Each path below is one point turned by a fixed rotation once a step. After each direction that follows a path, write how fast that rotation turns it, in degrees per step (0 if it stays still).
Each turn is a multiple of 5 degrees from 10 to 175, or 0.
Each row of a path follows its step; steps can be skipped.

step 0: [ -4.9 -39.4  -1.9  -2.4 -11.5   6.8  -7.1  26.3   0.5  25.4  21.8  14.9
   2.4   8.4 -14.0 -39.3  12.1 -37.5 -29.5  -4.2  35.6   1.5  24.2 -19.4
   2.7   2.6  -9.2  -2.4  13.4  23.4  28.6 -23.0 -13.4   1.6 -14.0 -27.9
   4.4  14.3   0.1 -54.0 -20.9  21.4 -12.6   7.5]
step 5: [  8.3  18.3 -32.2  -0.6  13.7 -14.3 -14.5  -8.6  11.8   8.9  10.2 -42.6
   6.2 -28.2  16.7  45.7  24.0  30.0  10.0  18.3  -9.0  14.9 -23.0   6.4
   4.0  63.7  21.7 -12.7  16.2 -11.7 -14.3  14.3  -1.2   7.6 -25.3   3.1
  -9.3  -5.4   9.2 -27.6 -10.0  -7.2  13.7 -19.4]
step 7: [-24.7 -42.3  14.1 -12.0   6.9  46.7 -35.3 -36.4   2.2 -21.6  -0.6 -11.5
  10.2  -8.4 -13.1 -22.6  11.2  24.7 -16.1   1.8   2.7  -2.7  18.6 -12.5
 -31.8 -24.9  -6.1  10.4 -14.7  37.4   2.7  30.5 -10.9  -1.3   6.0 -16.7
   2.5   3.5 -12.3   4.9   6.6 -49.8   0.5  14.0]
step 8: [  1.6  -9.3  -3.4 -13.9  -8.3  41.5 -11.9  21.7  -1.6  10.8   0.1 -17.9
 -42.2  21.8  11.1  22.5   6.0  16.5  41.8  -7.3  22.7 -15.4 -22.2   1.0
 -15.2  -5.7  16.7  10.2  -1.1  45.8 -31.8  22.4  13.9 -14.8 -10.8 -30.6
   7.7 -13.3 -27.8  15.1 -31.5  15.8  19.5  12.0]
step 10: [-15.4 -19.4  12.7  23.2  -0.3 -26.7  25.3  -8.3 -11.7 -47.9   7.6   6.2
  33.2   8.7  -1.4   6.5 -15.9 -17.4 -15.6  -6.6 -35.8 -22.3  -3.0   4.8
 -37.6 -15.2 -26.1   9.4  30.1  -2.4   8.7 -10.7  -8.6  24.0 -22.5  -9.9
  27.6 -11.8  16.3  46.6  -1.9   4.7  11.4  22.2]
step 12: [ -7.2  39.2 -22.9  21.8   9.4   2.1  -4.5   7.3  22.9  16.3  11.5   5.2
  -9.3  25.0  -1.2 -11.3 -20.6  10.2  35.9   3.2  -3.1  23.2  14.9   9.2
   2.1 -41.8 -19.2 -44.2 -15.0 -52.0 -11.2 -15.5   3.8   4.1 -26.2  -5.0
  -7.6  16.6   0.1 -45.2   3.0   0.8  15.3 -12.9]
step 13: [ 13.9 -13.8 -28.2 -18.9  50.2   8.9 -19.7 -17.0  -7.4   4.4  -3.4   0.9
  14.1  -2.1  -2.1  11.3  -4.8   3.8   5.4  26.4  -9.6 -13.8 -11.3  -5.5
  -0.1 -19.8 -26.7  24.2 -27.6 -40.6  39.8 -36.3 -12.4   8.5   6.7  22.7
   4.8  39.3  16.8  -9.3  -4.9  36.5   5.6  21.6]
step 23: [  2.0   0.0  -3.3  -5.7  28.2  36.1 -16.1  24.7 -41.2 -18.0  11.8  -0.6
   1.7 -12.0  13.1  12.8  -7.1  36.8 -18.5  -6.4   3.3   8.8   9.2  -8.5
 -17.9  36.6  22.7   7.4   7.5  40.9 -25.2   1.9 -29.1  34.8 -25.4  10.7
 -11.5 -10.2  -6.1  18.4  39.1   0.4 -17.9  16.4]
step 25: [ 31.8 -18.7 -16.7   9.2 -33.9  -6.1  -3.0  -1.2   1.9   1.1   3.2   5.9
  44.2  12.4  -8.2 -31.4  50.9  -6.6  28.5  14.8 -18.3 -26.4   3.7  12.9
 -32.5   8.7 -35.5 -26.6 -23.5  29.0   9.8   2.9   5.2  -4.7 -18.4 -10.8
   2.2   5.3   3.4  -5.3 -20.7 -14.2  32.8  12.5]
Speeds:
[  3.0   7.6   8.2   6.5  -0.3   2.0  -6.7   1.0   2.3   7.2  -0.8  -3.9
   8.8   9.5   2.4 -17.2  -4.5  -4.5 -14.5   7.3  -5.4   1.3   0.5   0.1
  -1.3  -8.3   7.1  -0.9   1.8 -10.1   6.5   5.5  -8.1  -6.4  -0.2  -2.5
  -6.7  -4.5  -2.6   0.4  -5.4   4.7   5.1   3.7]
120
[-16.9 -12.2   5.4   4.6  -5.2   3.8  10.8   3.4   5.7  -6.8   9.9  -6.6
  -7.4  -3.7  -6.1   5.0  -2.5  -7.8   2.1  -4.0   2.9   6.9  -0.7  -2.9
  -2.0  -9.1  10.2   0.7   7.8   0.6   6.0   3.1   2.3  -5.5   1.8   2.0
  -1.2  -2.1  -2.6   1.0  -6.7   3.6   8.2   6.1]
35
[ -2.7  -3.6  -2.0   1.6   2.5  13.1  13.3   3.0  -6.8   7.5  -4.7   2.7
   5.0   5.6   0.1   7.2 -12.9  -0.6  -6.2  -0.5  -5.5   4.4   9.5   0.5
  -5.4   1.8  -1.1  -3.0  -4.1   0.8  -2.8   6.0  -3.5  -2.7   2.4   2.7
  10.3  -1.9 -14.6  -5.3  -3.9  -7.7 -10.1  -6.1]
90
[  6.3  -5.3  -0.1   2.3   6.0   2.4   3.8  -7.2   0.8  -9.5   3.3   4.3
   3.0  -3.7  -8.8  -7.0  10.7  -0.1  -0.9  -1.5  11.0   0.5   1.0   8.1
   3.9   6.2  11.8 -10.0  -9.5   1.4  12.3   0.3 -10.9   6.4  -3.6   3.2
  -3.6  -3.8  -5.4  -7.2  -2.8  -8.8  -2.5  -1.4]
160
[  5.2  -4.9  -8.2   3.5   5.3  -8.8  -7.5   2.7  -3.8   5.7   5.1  -6.1
   4.0  -1.3   0.2   0.8   0.8  -7.1   5.0  14.0  12.4   1.9  -3.2   5.5
  -4.8  -2.7  -2.7   0.8  -0.2   2.5   1.8  -8.4   9.9  -7.4  -2.3  -0.9
   3.0   6.3 -18.1  -3.8  -8.1   5.8   0.7  -3.3]
85
[  2.2   0.0  -2.7   2.3  -4.2  -4.8   0.0   5.9  12.1  10.2   2.7  -1.7
   7.4  -9.5   5.5  -2.8  -3.0  -7.5  -7.3  -5.0   6.9   9.6   8.6 -11.1
   7.3  14.5   2.1   3.9  -5.5   8.7   3.8   7.0   6.4   4.5   5.2   3.9
  -5.7   1.9  -1.5   2.6   5.2   3.3  -3.5   2.5]
20
[  1.6   0.0 -13.5  -2.6  -4.7   4.2  -4.1   1.7   1.9   7.6  -8.0   3.3
  -1.5   9.4 -15.6   0.5   0.8  -9.5   0.0   1.5  -4.1  -7.5 -11.0  -1.4
  -8.6   3.1   9.2  -0.9   4.3   3.0   3.1   2.1   4.8  11.0   3.4  15.0
   2.0  -4.7  -0.2   4.6   2.7   3.4   3.5   0.1]
70
